Each path is a new rotation, seen through one point. The rows after it are directions, each followed by how far the rotation turns it, in degrees a step (0 if it stays put).
Each turn is a multiple of 5 degrees from 10 to 175, or 0.
Each row of a path follows its step; steps can be skipped.
Rotation 1:
step 3: [  3  15 -16  -5 -13 -37  -5  20   8 -36  -4   3  -5  12   6 -18   2  21
 -39  -7  -2  12  17  24  24   5 -17  -5  -7 -18  24 -17  18  -4  16  20
   5   0 -12 -19   2  -3   5  -8 -16  -5   0   2 -21  14  11 -33]
step 5: [-17  18  -9   7   3  20   7   2  38 -15  -8  -2  32 -17 -15   3  34 -18
  -1   1 -11  19  13 -18  -8   4  17   6   7  15  21 -12  -3 -11   2  15
   2  16  12   3  31 -13 -24 -12  24 -31  -6 -17  -9  14  21   0]
step 10: [ 19 -21   7  25 -11  -6 -17 -25  10   9   3   0   6   5  22  19 -14  -2
  37 -11  25   0  -7  16 -22   4 -12 -12   8  21 -17  -6   1 -12  32  20
  40   4   5  18 -29  -6  -7  -9  -6   9 -11 -12 -12   3 -18  14]
step 11: [ -5  28   5  11  -5  -5   4  -7   8 -14  18 -16   7  24  10 -20  12  -8
  18  20 -12  35  23  -5   5   8  10  11  -7  21  -4 -17  12   0 -22 -22
  -7  10  32  19 -15 -19  -7  21  28 -16  -5  17 -26   1   3 -27]
step 14: [ -4   4  20  -5 -10  -8 -13 -27 -12 -20  17 -38  23   4  18  -2  18  -7
  18 -11  26   5  23  13  32  -3   2  14  -9  -7   6  12   4 -10 -13 -20
  -6 -22   5   5  27  31   0 -16  17  11 -28  11  -4 -22  -9   3]
step 18: [ -6 -12  15   1 -12 -18  -1   1  36   3 -20 -19  30  -1 -12  -2  15  11
   6 -16  -9  13  -6 -15  -2  -9  -7 -34  11  -7  43  -4   9   6  15   3
   0  18 -24 -27   8 -27  13 -25   1   0 -17 -16  -1  -7  16  27]
step 25: [ 24   9   3  12  19  -6  -8  19  -8   5   3  19   5  13   5  -4 -26  -5
  10  31   3 -37  -1  26  -1  -1   2 -29   5  18  11   2  11 -16 -10  -9
  38   2  -4  20   3  23 -23 -21  38 -11  13  12   9  -1   4  -4]
Directions:
[-8  2 -2 -8 -5 -3 -3 -4  2 -3 -3 -3 -5 -4  9 -4  7 -2  0 -2  1 -2 -2  7
 -3  2 -4  7  0  0 -4 -3  8 -7  5  3  4 -4 -4 -1 -8  4  2  8 -7  8  7 -3
 -5  6  0  0]	55
[  1   1   4   2  -9   5   2  -3  -4   0   0   4 -11   3  -2  -1   3  -5
   1  -1   3  -3   8   5  -8   3   6  -7   1  -2   5  -1  -1  -2   7  -8
   4   1  -2  -2   1 -14  -2   0  -4  -5  -4  -2  -8   2  -2  -6]	55
[  5   1  -4   3  -8   2  -6  -1   1  -3  -6   1   8   4   4   0  -4   1
   0   6  -3   1  -3   3   2   2 -12   2   3  -8   9   2   5  -2   6  -7
   3  -7   3   6  -3   1   3  -2  -2  -5  -6   6   2  -2 -11   1]	100
[-3  5  5 -5 -4 -1 -9  9  5  7 -1 -2  0  0  6  0 -9  2  1  3  4 12  0 -2
 -4  0  5 -5  7 -7 -5  0 -6 -1 -4 -1  0  2  1  2 -4 -7  3  6 -3  0  1 -4
  2 -3  0 11]	35
[ 0  2  2  2 -4 -7 -5  2  5  0  5 -4 -6 -7  0  9 -5  0  9 -4 10  2 -7  5
 -1 -4  0  2  3  1  9  2  2 -2  5 -1  0  5 -3 -2 10  9  4 -4 -2 -1 -7 -1
  2  2  5 -5]	170
Rotation 2:
step 2: [ -5   8  14  -7  12  33  18 -23   8 -25  -2  23 -10  11  18  48  22  12
   2  -3  -3 -25   5   9  -5 -21   6 -24 -19  15  -3  24   3  -9  -5 -13
   4   8  13  14  -3   6 -12  33  12 -10   0 -12 -11 -15  12  -9]
step 5: [-13  19  21 -21   2  -2 -14 -22  28  -3   1 -25 -13  -6 -15 -16  19  -5
  31   2  -2  -5 -11   1  15  -9   9 -15 -10  16   4  14  34   5  -9 -24
  13  -2 -22   8 -27  11  -5  10  11 -11  13  32 -24   8 -24  -1]
step 8: [-27  15  -2 -15  30   2  -3   1  24   0  21  -5   7  -1 -24   7  -7 -27
 -18  -3 -39  -5   3 -18  18  35  -9  -6  11 -17  36  -5   2   7  -2  -7
 -12   2  -2  26   5  24 -11  17  -5  18  -3  17  14 -18  -9  -7]
step 17: [ -8 -11  -3   0  25  20  16   1   3  18   6 -21  31 -14   8  -9  13   8
   1 -21  11   2  -1  -3   3  25  16 -19  17   3 -11  10  26 -15  27 -42
 -29 -13   0  -4 -12 -16 -17  -2 -15  26  -9  11   5 -18 -16  12]
step 18: [-25  -8   5  11  24  21 -20  11  18 -18  11  13  -3   9 -11  21  -2  26
   5  -7  19 -22   1  23 -13 -23   6 -21   4  20 -13  22  26  -4  -7 -22
   5   6  -1 -10  -5  18   1  19   4  -9   8  24 -31  20 -25   7]
step 20: [-20  36 -14  -4   5  17  14 -11  -5  -7  -9   2 -25  32   7  14  21  23
 -27  12 -14 -22  10  -2 -12  15  -3 -24  -1  -3   8  37  17 -11  10  -9
   7   6  18 -28  12 -12 -10  19   4  17 -21  -7  -2 -18   5  -5]
step 26: [-38  -7  24  -4  39   7   5  -1   1 -17   2  11   6   0 -16   0 -17 -20
  18  -2 -45 -16 -10   2  19  27   9  11   0   0  -1   0  14   9   3  -5
   7   3 -41   5 -20  -5  -3  15 -21   4  10  -5  -8 -13 -23 -11]
Directions:
[ -5   7  -2  -1  -8  -2   3  -6  -5  -4  -2  -4   0   5   3  -7  -8   2
  10   3   5   3  -2 -15  -1  -1  -6  -6   0   1   6   0   2   0   3  -1
   0   6  -1  -4   4  -5   1   3   5  -2   4   0   4   8  -4  -5]	45
[ -3   9  -4   4   0   1  -1   7   3  -8   5   3   4   0   5 -10   8  -1
 -12   0   1   0  -6  -2   0   0  -8  -2  -3   3  -2   3   3   4  -1   8
   3   1  -3  -6  -6   7   3  -3  -4   1   3  -5  -4   2  -5   3]	170
[  8   7  -3   0   5  -4   2   1  -2  -2   5   1   1   6  -4   1  -6  -5
  -6   5  -3   2   3  -4   2  -5  -9   3  -5 -10   3  -3   4 -10   4  -7
   2  -3   5  -5  -3   0  -9  -3   6   4  -7  -3   0  -1   6   3]	85
[ 4  6  5  4 -1  4  7  2 -1  7 -1 -3  8 -9 -4  5  3 -5 -1  6 11 -3 -8  5
  0 -1  2  0 -2 -2 -1 -6  2  4  5 -1  4  9 -2  0 -3 -4  0  8  2 -3 -4 -9
  4 -2 -1 -8]	145
